One turn moves every row onto another: examples first, then more rows asked
k685: [ 0.90 -0.68  0.75  0.17  2.86  3.69 -2.41  0.11  3.57 -2.18 -1.69  0.03
  2.37 -1.39 -0.60  1.15 -2.44  0.99  0.85  3.29 -0.88]
k403: [-0.26 -3.35  1.27  0.18  0.26  1.31 -0.32 -2.88 -0.52 -4.21 -1.54  0.05
  0.74  0.72 -0.64 -0.79 -2.25 -0.42 -2.45  0.71  0.24]
k178: [-1.08 -2.06  0.10 -4.07  0.96  0.61 -2.21 -1.28  0.77 -2.40 -2.08 -0.41
  1.75 -2.63  1.64  0.34  0.26  1.34  2.91  1.24 -1.07]
k53: [-1.49  0.27  0.35 -1.05 -0.60  1.66 -1.41 -4.02  5.41 -3.08  0.47  0.69
  1.45  2.26 -1.64 -0.30 -2.30  2.00  0.11  2.12 -0.59]
k314: [ 2.14  0.26  1.68 -1.73  1.31 -1.55  0.82 -3.30  2.83 -4.69 -1.34 -0.44
 -1.48 -0.92 -1.48  3.66 -1.80  0.23  0.45  1.12  1.33]
k594: [-1.07  2.01 -0.40  0.29 -2.80  1.70  1.34 -1.72  2.32 -4.04 -1.26 -0.13
 -0.15  1.25 -3.35  0.15 -3.06  0.62  1.00  1.48  1.38]
k945: [ 0.29  1.35  0.41  0.29  0.47  2.08 -1.39 -4.04  3.62 -2.92 -0.20 -0.42
  1.96  1.67 -1.59 -0.93 -2.00  2.60 -0.06  0.81 -0.86]
k515: [-0.28  1.40  0.31 -2.28  0.13  1.69 -0.74 -4.15  0.76 -3.49  0.05  0.56
  1.03 -4.44 -1.21 -0.76 -0.99  0.88 -2.23  1.90  1.97]
k483: [ 3.29 -0.19  0.89 -1.97  0.03  1.21 -1.73 -0.38  0.81 -2.37 -2.87  0.54
 -0.18 -4.01 -1.76  1.56 -1.87 -2.00 -0.28  2.03  1.17]
k2: [ 1.44 -0.27  1.74 -2.07  1.02 -1.67  0.66 -3.27  3.49 -4.80 -1.25 -0.01
 -1.69 -0.76 -1.55  3.83 -1.76  0.14  0.50  1.35  1.39]
k105: [ 0.29 -1.08  0.47 -1.41  1.26  3.59 -1.62 -0.14  4.63 -1.84 -0.30  0.45
  1.76 -0.23 -0.59  1.47 -3.23 -0.30  0.91  5.25 -0.56]
k529: [-0.46  0.49  0.44 -1.59 -0.64 -0.40 -0.70 -4.73  1.85 -3.63  1.77 -1.00
 -0.15 -2.01 -1.31  1.80  0.62  0.43  4.29  2.22 -0.38]
k266: [ 0.46  0.59 -1.56 -2.91 -0.59  0.88  0.79  0.04 -1.20 -5.43 -1.43  1.06
 -0.30 -0.69  0.37 -0.76  0.83  0.63  1.68  2.12 -0.42]
k807: [-0.01 -1.40 -0.45 -5.29 -0.59  1.04 -0.54 -1.80  0.48 -1.48 -0.48 -0.91
  1.27 -1.22  1.86  0.05 -0.81 -0.52  2.91  3.22 -0.79]
k698: [ 0.58 -0.86 -0.83 -3.08 -1.79  1.28  2.88 -3.31  2.16 -0.03 -1.28  0.90
  0.09 -2.23 -0.38  1.36 -3.32  2.60  1.63  1.28  1.02]
k882: [-0.44 -1.49 -0.37 -2.20 -0.69  0.98  1.64 -2.89  2.45 -0.80 -2.55  1.35
  0.39 -3.27 -0.54  1.76 -2.51  4.04  1.65 -0.15  0.69]
k392: [-2.47  1.09  0.01  0.96 -1.94  1.24 -0.06 -1.28  3.07 -4.78 -2.48  0.53
  0.07  0.32 -3.44  0.45 -2.24  2.04  1.07  0.12  1.09]
k589: [-1.26  0.32  0.75 -0.63 -0.73  4.11  0.49 -0.02  0.52 -3.48 -2.40 -1.06
  2.41 -0.45  0.14  0.81 -1.94 -2.06  2.17  2.54  1.46]
k689: [ 1.11 -1.80 -1.11  0.52 -2.06  1.29 -0.91 -2.00 -0.23 -1.81 -0.30  2.22
  1.00  0.24 -2.41 -0.19 -2.03  2.19  2.50  4.88  0.41]
k927: [-1.69 -4.30  1.15 -1.07 -0.64  0.94 -0.25 -2.92  1.04 -4.24 -0.84  0.88
  0.28  1.29 -0.79 -0.20 -2.69 -0.92 -2.23  1.98  0.51]
k582: [ 0.73 -1.89  0.93 -3.38 -0.88  0.48 -2.32 -0.17  3.21 -2.78 -2.51  2.03
 -0.77 -3.69 -1.92  2.51 -1.97 -2.06 -0.01  3.05  1.32]
k202: [-1.60 -0.87 -1.33 -3.72 -1.10  0.32  0.05  0.27  0.64 -5.97 -1.43  2.25
 -0.66 -0.80  0.22 -0.01  0.99  0.93  1.84  2.55 -0.35]
k386: [-2.18  0.23  0.27 -3.49 -0.71  1.15 -1.07 -4.07  2.57 -3.78  0.50  1.62
  0.59 -4.05 -1.33 -0.15 -1.24  0.73 -2.11  2.87  2.22]
k4: [-0.22 -2.77 -0.77  1.05 -1.31  0.76 -2.12 -1.56  0.53 -2.51 -1.30  2.83
  1.05 -0.64 -2.57  0.28 -1.39  3.41  2.59  3.73  0.25]
k380: [-3.57 -1.19  1.15 -0.94 -0.60  3.39 -0.77  0.40  2.26 -4.22 -3.07  0.14
  2.23 -0.94 -0.05  1.58 -1.49 -1.06  2.43  2.23  1.48]
k242: [ 2.78 -2.29  1.16 -0.50  0.33  1.57 -1.96 -2.98  3.73 -2.32 -2.08  3.37
 -0.27 -2.09 -0.63  0.24 -0.60 -1.04  0.62  0.00 -1.70]
k13: [ 3.02 -2.06  0.70 -1.77 -1.10  1.64 -0.74 -3.24  4.12 -1.79 -0.75  3.35
 -0.59 -0.98 -0.59  0.24 -1.50 -2.52  0.61  1.74 -1.44]
k498: [-0.71  0.33  0.55 -1.30 -0.13 -0.48 -1.22 -4.59  1.93 -3.86  1.22 -0.84
 -0.01 -2.38 -1.32  1.76  0.83  0.97  4.29  1.63 -0.55]

k582 moves to k807
k53 moves to k594
And these:
k498 moves to k2
k882 moves to k386
k380 moves to k105
k4 moves to k927
k13 moves to k266

One turn moves every row onto another: examples first, then more rows asked
k991: [-1.84  1.99  0.85 -0.88 -1.33  2.60  1.80 -1.62  1.05 -0.05 -0.76 -1.22
 -2.69  2.26 -1.26 -0.15  1.39 -1.29  0.59]
k388: [-0.82 -0.42 -0.51  0.33  0.12  0.84 -1.96 -1.34 -0.91 -1.40  3.04 -0.14
 -0.07  0.94  0.47 -3.48  0.07  1.42  0.29]
k783: [ 0.15 -0.87 -0.66  0.88  1.73 -0.06 -0.19  3.29 -0.61 -2.01 -0.27 -0.13
 -3.34 -1.38  1.40 -0.52  1.93  0.98  0.89]
k573: [-0.64 -1.32 -3.01  0.41  0.72 -0.53 -2.13  0.13  0.92  1.11 -1.04  2.05
 -0.68  0.97  0.03  1.59  1.03  0.51  3.10]
k912: [-0.82  3.09  2.33  0.92  0.01  0.36  0.46  0.59 -0.43 -0.18 -1.39 -1.14
  1.52 -0.20 -1.82  1.86  0.36 -0.75 -1.58]
k588: [-0.75  1.40 -2.32 -1.14  1.47  1.32  0.92  1.03  0.24 -3.56 -0.57 -1.42
  1.76  1.19 -2.63 -0.73 -0.69 -0.01  0.78]
k841: [-1.76 -0.10 -0.66  1.28  0.70 -0.30  1.51 -0.33  1.30  2.27  0.12 -0.20
  0.52  2.11  1.99  2.62  1.55  0.71 -0.86]
k898: [ 2.15  0.13  1.48 -1.63  2.13  0.96 -0.13  2.16 -0.63  1.13 -1.99 -1.20
  1.48 -0.68  0.12 -0.94 -2.34 -0.98 -0.12]
k366: [ 0.92 -2.08 -3.19  0.32  1.02 -0.34 -0.80 -0.16  0.51 -1.74 -0.65 -0.66
  0.64 -0.44 -1.22 -3.50  0.97 -0.98  1.31]
k77: [ 1.33 -0.32  0.30 -0.83  1.95  1.27  0.02 -0.24  1.27  0.07 -1.82 -1.29
  1.05  0.63  2.37 -1.33 -3.75 -0.31  1.09]
k52: [-0.16 -0.67 -1.37  0.06  0.75 -0.97 -2.96 -0.04  1.00 -1.56 -1.74 -0.51
  0.57 -0.78  1.26  0.25 -1.26 -2.52  2.78]
k190: [-1.09  0.63  0.48 -1.60 -0.67  2.33  0.14  1.49 -0.54 -0.08  2.62 -0.08
  1.47  0.79 -2.88 -2.20  0.49 -1.17 -0.57]
k580: [-0.68  0.32 -0.97  0.19  2.00 -1.61 -0.58  1.44  0.87 -0.16 -1.93 -0.18
 -2.99 -0.05 -0.26 -3.83  1.66  0.17  0.59]
k965: [-0.35 -1.28  1.62 -0.95 -0.92  2.49  0.34 -0.07 -1.43  0.34  0.31  1.84
  0.18  1.35 -2.57  1.06 -1.02  1.91 -1.56]
k98: [ 2.70 -1.51  1.34  0.09  0.24  1.55  0.67 -1.27  0.92  1.37 -0.64  0.24
 -0.36  0.13  0.18 -2.11 -3.43 -0.84  0.03]
k953: [-0.78 -0.56  3.17  2.18 -1.79  0.37  0.00  0.03  0.90 -0.40  2.02  0.86
 -1.51 -1.51 -0.42 -0.15 -1.54 -0.56 -1.17]
k436: [-1.67 -0.52 -0.29 -0.88  1.32 -0.33 -0.01  0.77  0.69 -0.46 -5.59 -1.12
  0.92  0.05 -0.28 -0.53  0.58  0.13  0.28]
k156: [-1.07  0.20  0.20 -0.32  2.29 -0.54 -0.84  1.01  1.22  0.53  3.44 -1.90
 -2.00  0.22  0.48  2.67 -0.52  0.56  0.89]
k46: [-1.58  1.72  0.88  0.80  0.27  0.78 -0.91  0.90  1.41  0.38  1.93 -0.52
 -1.77  0.22  2.58 -0.80  2.20 -2.59  1.72]
k216: [-2.03 -3.81  0.25  1.13  0.59 -0.30  0.09 -0.45  2.69 -0.69 -1.06  0.54
 -0.99 -0.56  2.20 -1.49 -1.15  1.15  0.34]
k459: [-0.57  1.30  0.87 -1.05 -3.03  1.74  2.93  1.20  0.58 -1.70  0.77 -1.78
 -1.62  0.07 -0.98 -1.12  0.59 -1.16 -1.39]
k845: [ 0.36  0.33 -2.61 -0.45 -1.48  0.90 -0.48  1.57 -0.87 -0.80 -2.13  1.19
  0.32  0.70 -0.93  3.36  0.88  0.37  2.08]
k812: [-0.06 -1.56  0.34  0.51 -1.59  1.06 -1.60 -4.07  0.56  1.03 -0.03  0.61
  0.35  1.47  0.78 -0.67 -0.43 -0.71  0.56]
k669: [ 2.69  0.50  2.17  0.05  1.84  1.35  0.52 -0.22 -0.94  0.75  0.26 -0.60
  0.63  0.37 -0.36 -0.25 -3.19  1.32 -1.21]
k998: [ 0.57  0.56  0.61 -0.73 -0.92  2.49  0.57 -1.15  0.68 -1.03  0.54 -0.92
  3.27  0.33  0.64 -2.07  1.75 -0.02 -1.62]
k781: [-0.78  0.00 -1.08  2.18  1.39 -1.31  1.58  0.72  1.85  1.07  0.90 -0.52
 -0.01  0.90  1.74  3.40  0.76 -0.18 -0.40]
k575: [-0.17 -0.75 -0.29 -0.74  2.37  0.25 -0.38  3.66 -0.30 -1.46 -0.81  0.58
  1.61 -0.72 -1.75  2.55 -1.27 -0.15  0.27]
k734: [ 0.26 -1.32 -1.04  0.23  1.52  1.52  3.53  0.56  0.41 -1.02 -1.61 -0.87
 -1.92  0.99 -1.79  0.86  2.78  1.35 -0.67]
k957: [-2.52 -0.47  0.94 -0.58  1.00 -0.35  0.65 -0.46  1.85  0.19  2.94 -2.26
 -1.81  0.65  1.68 -2.19  0.98 -0.04 -0.46]
k243: [ 0.67  2.61 -1.58  1.63  1.09  0.23  3.06  1.59  1.10 -2.03 -1.77 -0.16
  0.31  0.81 -0.53 -0.67  2.03  0.57 -0.96]
k29: [-0.57  0.59 -0.02 -0.14 -2.85 -0.93 -1.20  0.99 -0.98  0.53 -2.66 -0.36
 -4.02 -0.30 -0.23  0.23 -0.39 -1.11  0.48]
k274: [-0.08  0.86 -0.20 -1.29  0.36  2.42  0.10  1.54  0.96 -2.20 -2.07  1.98
  0.35  0.57 -2.04 -3.21 -0.68  1.68 -0.67]
k804: [ 0.92  0.44 -0.29 -1.67 -3.24  1.15 -0.06  0.82 -0.08  0.24 -0.77 -2.71
 -1.30 -0.64 -0.17  1.43  0.80 -2.87  1.12]
k949: [-0.36 -0.58 -0.31 -1.20 -2.39  1.40  0.07  0.21 -0.83  0.23  1.69 -0.48
  0.22  0.63 -1.23  4.37  0.69 -0.16  0.92]
k422: [ 0.30  0.00  1.11 -1.38 -0.19 -0.03 -2.19 -1.26  0.22 -2.51  1.02 -2.84
 -0.77 -1.82 -0.81 -2.61 -0.78 -1.01 -0.08]
k650: [-1.44 -0.63 -0.02 -1.02 -2.44 -0.21  0.31  2.33 -0.46  0.24 -2.48  0.28
 -4.33  0.01 -1.03  0.59 -1.16 -0.03  0.06]
k278: [-0.15 -0.95 -0.56  0.03  4.10 -0.29 -0.38  0.67  3.11 -1.27  1.20 -0.02
  0.91 -0.68 -1.80 -1.96 -0.31 -0.19  0.08]
k256: [ 0.63  1.21 -2.52  0.75 -0.72  1.99  1.30 -0.77  0.87 -0.09 -2.12  0.25
  0.19  2.57  1.79  1.30  1.26  2.02  0.49]
k513: [-1.65 -1.87 -0.44 -0.85 -1.08 -0.01 -2.34 -1.17  0.00  1.30  2.03  0.55
 -2.53  0.71 -0.75  1.89 -0.06  0.24  2.22]
k886: [ 0.40 -1.58 -1.13 -0.02  0.47  0.60 -0.47  2.13  0.79  2.19 -1.20  2.52
 -3.70  0.27 -1.67 -0.92  0.47  1.15  1.02]

k998 moves to k422
k650 moves to k841
And these:
k77 moves to k898
k573 moves to k845
k46 moves to k783
k580 moves to k243
k575 moves to k965
k156 moves to k886
k953 moves to k216
k588 moves to k190

